In the rows, 128 means zero.
One turn sends every row of this set to another row. A few are shown first. Where does it send the rows asked after them?
gipi: [134 121 112 134 115 129 131 196 131 121 142 130 133 150 146 133 131 105
 137]
Tatin: [140 153 121  95 105 128 159 117 120 126 126 107 133  98 121 143 172  90
 108]
lare: [132 127 132 102 153 132 128 157 151 124 152 112 148 144 112 130 123 149
 173]
Ponuf: [138 117 118 154 169 139 113 103 127 162 126 110 161 147 117 113 144 158
 112]
Daz: [119 114 121 129 153 131 108  91 124 171 114 106 129 150 129 146 127 172
 110]
linun: [141 150 131  96 108 124 167 120 120 132 132 110 132  97 124 137 177  93
 114]
mumut: [123 123 116 136 150 139 100  86 130 170 111 104 135 137 121 138 129 170
 114]
senap: [140 148 131  94 107 123 173 118 120 138 134 112 129 104 125 135 173  94
 118]
Komak: [131 126 129  96 146 138 133 151 148 126 147 108 139 153 109 140 111 151
 174]
Zuze: [136 123 112 154 161 140 105  96 132 164 117 106 154 135 116 118 141 160
 113]
Dimil: [133 134 129 111 154 129 115 162 156 118 151 110 160 133 112 130 131 146
 167]
felo: [133 143 108 109 144 139  95 149 157 105 135 101 157 124 102 148 121 145
 150]
rori: [141 148 124  89 103 129 176 113 116 136 130 109 125 108 120 142 166  92
 119]
pes: [141 153 119  93 101 131 163 110 118 128 123 107 130 103 119 147 168  91
 110]
ror: [155 125 144 148 102 135 149  80 130 158 154 129 104 146 140 129 132 126
  95]
legi: [120 127 114 116  96 128 125 175 131 137 126 123 102 140 153 152 111 121
 149]
mep: [141 150 121  88 102 133 169 109 117 130 126 108 124 104 119 146 165  90
 114]
Fasik: [155 125 154 153 109 127 145  90 132 159 161 131 110 139 147 117 142 125
  95]
pofit: [139 147 129  91 106 128 177 117 119 137 130 111 127 106 123 137 171  94
 121]
Bulu: [157 134 126 149 100 140 127  76 131 143 143 121 109 138 135 142 128 121
  75]
Vipep: [133 108 124 146 171 136 120 109 124 162 129 114 156 161 122 119 145 158
 108]
nof: [127 104 128 137 168 132 123 108 119 164 128 111 146 168 127 131 140 160
 108]
nazu: [119 106 128 129 160 130 116 101 121 168 121 111 133 164 129 141 132 168
 109]
mup: [153 135 147 159 113 123 120  95 140 145 159 126 124 122 147 122 156 123
  78]
pof: [135 146  91 134  89 142 109 159 143 132 114 116 111 112 134 142 104 117
 153]
Pino: [125 121 119 121 107 128 130 189 128 129 139 127 115 151 155 145 120 115
 142]
zisiz: [145 131 102 146 115 136 123 189 135 116 138 127 143 138 136 123 132 100
 137]
roz: [154 129 151 157 113 121 135  95 136 156 164 130 118 128 149 117 150 125
  88]
Sadu: [130 129 117  91 137 144 127 140 146 123 137 104 133 152 105 150 102 151
 169]
tuz: [140 154 127  97 107 125 163 119 121 129 130 109 135  97 123 140 175  93
 112]
gome: [145 146  87 147  97 147 109 165 143 124 119 116 129 112 127 128 113 107
 147]
Kur: [158 128 133 144 100 141 140  78 130 152 146 126 104 145 135 136 125 122
  84]
Nad: [131 135 107  95 135 147 114 136 150 115 132 100 137 145 101 158 101 150
 159]
livub: [133 141 105 101 139 145 100 139 156 107 129  98 146 134  99 157 108 148
 152]
par: [135 140 118 113 152 132 102 156 159 109 145 104 162 122 107 136 132 146
 157]
Vufer: [149 140  93 152 107 146 115 177 141 118 130 120 141 122 129 121 125 100
 140]
bis: [153 138 135 158 107 127 112  88 139 137 151 124 124 121 141 134 150 121
  69]
Popi: [125 137 104 122  87 135 115 164 136 139 117 119 103 123 145 151 103 123
 155]
fevef: [155 138 129 154 104 135 115  82 137 138 145 122 117 128 136 142 140 121
  67]
Nuz: [131 127 112 147 155 138  99  88 133 167 111 103 144 128 116 128 132 166
 115]

mup moves to ror
tuz moves to pofit
And these:
pof moves to zisiz
par moves to Komak
Vipep moves to Daz

